128 stands for zero in the data rows.
Here are some points, each followed by its number:
[117, 120, 151, 119, 113, 160, 130, 136, 119, 148, 114, 132, 123, 129, 120, 129, 132, 130, 114, 124, 118, 129, 139, 92, 128, 82] 0
[115, 120, 121, 117, 114, 123, 128, 124, 119, 134, 104, 133, 123, 127, 119, 152, 133, 130, 140, 132, 117, 129, 140, 106, 129, 138] 1
[117, 120, 111, 120, 136, 131, 128, 117, 120, 154, 126, 133, 122, 129, 120, 128, 97, 124, 141, 122, 140, 127, 141, 125, 129, 135] 2
[117, 120, 153, 119, 124, 162, 130, 191, 121, 135, 103, 107, 123, 128, 123, 124, 133, 129, 64, 125, 116, 129, 138, 100, 176, 40] 3
[121, 120, 119, 118, 123, 130, 130, 120, 255, 125, 132, 127, 151, 129, 167, 129, 133, 131, 141, 135, 115, 127, 143, 164, 107, 135] 4
[117, 119, 119, 106, 118, 119, 128, 119, 120, 125, 83, 140, 122, 128, 121, 186, 133, 129, 139, 186, 113, 65, 140, 109, 129, 208] 5
[115, 119, 119, 102, 123, 105, 123, 115, 121, 126, 99, 133, 123, 128, 121, 190, 132, 131, 140, 170, 113, 127, 143, 107, 133, 178] 6
[117, 121, 120, 144, 139, 130, 127, 115, 120, 134, 130, 132, 96, 127, 121, 127, 82, 157, 147, 123, 165, 126, 142, 125, 130, 133] 7
[115, 119, 162, 118, 121, 175, 130, 146, 119, 155, 106, 130, 120, 129, 122, 129, 133, 130, 93, 123, 115, 127, 140, 92, 130, 86] 8
[117, 121, 119, 116, 124, 106, 131, 123, 119, 136, 135, 131, 124, 126, 122, 147, 133, 129, 127, 125, 109, 129, 139, 94, 130, 92] 9
[116, 121, 113, 130, 124, 100, 129, 106, 119, 111, 131, 255, 123, 128, 89, 34, 147, 151, 140, 84, 116, 149, 147, 228, 214, 134] 10
[169, 120, 118, 119, 124, 138, 129, 120, 224, 126, 132, 118, 136, 126, 140, 130, 133, 129, 140, 127, 115, 129, 134, 128, 109, 135] 11
[116, 120, 119, 167, 133, 130, 140, 117, 120, 126, 134, 134, 109, 128, 121, 128, 87, 144, 153, 123, 180, 129, 91, 124, 112, 133] 12
[116, 120, 95, 121, 149, 108, 130, 100, 119, 87, 131, 224, 122, 128, 113, 123, 170, 164, 138, 89, 115, 128, 142, 205, 165, 134] 13
[254, 122, 119, 117, 123, 121, 129, 109, 223, 116, 132, 157, 154, 127, 118, 129, 133, 131, 140, 124, 115, 127, 139, 156, 119, 135] 14
[150, 120, 119, 120, 124, 134, 128, 108, 255, 126, 132, 131, 165, 127, 152, 127, 133, 129, 138, 123, 115, 128, 138, 153, 110, 134] 15
[117, 119, 120, 134, 138, 131, 98, 115, 120, 138, 125, 133, 178, 128, 120, 128, 115, 130, 139, 123, 143, 128, 126, 125, 129, 134] 16
[92, 119, 115, 102, 146, 124, 131, 105, 120, 78, 131, 148, 122, 127, 120, 130, 144, 131, 140, 123, 114, 127, 139, 202, 128, 135] 17
[108, 119, 121, 118, 124, 138, 131, 199, 119, 131, 114, 94, 123, 128, 166, 127, 135, 129, 139, 123, 115, 128, 140, 136, 130, 135] 18
[117, 120, 120, 204, 123, 113, 255, 117, 120, 125, 190, 126, 122, 128, 118, 146, 110, 130, 91, 125, 138, 128, 98, 124, 121, 135] 19
[116, 120, 118, 145, 124, 129, 147, 115, 119, 127, 132, 37, 123, 127, 166, 124, 111, 129, 94, 122, 116, 128, 48, 126, 97, 132] 20
[114, 121, 121, 132, 123, 92, 136, 144, 119, 126, 165, 85, 123, 128, 119, 130, 132, 129, 20, 124, 94, 127, 140, 101, 157, 0] 21
[117, 119, 110, 100, 182, 126, 130, 116, 119, 104, 131, 133, 122, 129, 120, 129, 139, 137, 140, 124, 147, 128, 140, 136, 130, 135] 22
[116, 231, 234, 119, 123, 130, 129, 172, 120, 187, 112, 122, 122, 128, 184, 130, 127, 3, 139, 124, 115, 129, 141, 147, 129, 134] 23
[116, 118, 119, 119, 124, 130, 128, 159, 87, 138, 105, 96, 123, 129, 160, 127, 131, 130, 139, 143, 113, 128, 140, 125, 131, 134] 24
New points follow, each followed by the numbers of its two nearest points above by angle, seen from the average point of the numbered points, nearest first.
[116, 121, 116, 117, 177, 130, 130, 117, 120, 112, 131, 133, 125, 128, 119, 129, 134, 137, 140, 123, 151, 127, 139, 130, 129, 135] 22 7
[117, 120, 121, 119, 124, 145, 130, 137, 119, 126, 109, 136, 122, 126, 117, 62, 133, 128, 137, 126, 116, 162, 142, 120, 232, 100] 10 3
[117, 120, 120, 169, 122, 115, 94, 116, 117, 126, 146, 131, 138, 128, 120, 131, 133, 130, 153, 123, 149, 127, 116, 125, 131, 135] 16 12
[114, 119, 119, 123, 124, 113, 113, 115, 121, 125, 125, 105, 122, 127, 121, 117, 134, 128, 129, 141, 114, 129, 123, 125, 109, 135] 20 24
[125, 118, 119, 119, 123, 143, 131, 140, 132, 126, 128, 126, 123, 128, 142, 102, 132, 130, 140, 136, 115, 127, 146, 143, 109, 135] 18 24
[117, 120, 120, 166, 132, 131, 124, 116, 120, 125, 137, 133, 126, 130, 121, 128, 96, 133, 156, 124, 181, 128, 88, 126, 107, 133] 12 7
[117, 255, 254, 119, 124, 140, 129, 191, 118, 175, 112, 108, 121, 130, 170, 129, 133, 45, 103, 124, 117, 128, 139, 121, 130, 135] 23 8
[118, 255, 162, 112, 64, 175, 129, 148, 121, 135, 141, 130, 123, 128, 119, 128, 143, 108, 139, 113, 135, 128, 140, 117, 129, 135] 23 0
[116, 119, 119, 140, 124, 95, 124, 115, 120, 129, 147, 134, 123, 129, 119, 145, 133, 128, 135, 124, 127, 128, 140, 124, 127, 123] 9 1
[117, 118, 121, 119, 124, 124, 129, 139, 120, 136, 100, 133, 123, 128, 120, 137, 132, 129, 140, 135, 115, 128, 141, 95, 129, 126] 1 9
[115, 121, 119, 127, 150, 131, 129, 117, 119, 143, 127, 133, 113, 127, 121, 130, 101, 142, 138, 124, 161, 129, 138, 125, 128, 134] 7 2
[117, 118, 119, 162, 147, 130, 135, 115, 119, 124, 133, 133, 105, 128, 121, 129, 87, 160, 153, 123, 193, 127, 106, 125, 127, 135] 12 7
[130, 119, 120, 117, 125, 131, 128, 153, 161, 126, 131, 109, 124, 127, 169, 130, 131, 130, 140, 124, 116, 128, 147, 162, 96, 135] 4 18
[116, 118, 119, 145, 123, 115, 89, 116, 114, 125, 138, 110, 123, 128, 120, 128, 130, 129, 139, 124, 115, 129, 49, 126, 74, 133] 20 12
[116, 122, 119, 161, 145, 129, 129, 115, 119, 124, 134, 134, 119, 129, 118, 130, 96, 147, 151, 123, 193, 129, 100, 126, 120, 134] 12 7
[189, 120, 121, 119, 123, 132, 128, 151, 159, 124, 131, 131, 123, 128, 148, 128, 133, 130, 138, 124, 114, 129, 143, 164, 107, 134] 14 11
[117, 120, 119, 120, 125, 124, 128, 129, 120, 126, 128, 114, 123, 128, 121, 12, 133, 127, 142, 107, 115, 128, 136, 119, 198, 132] 10 24
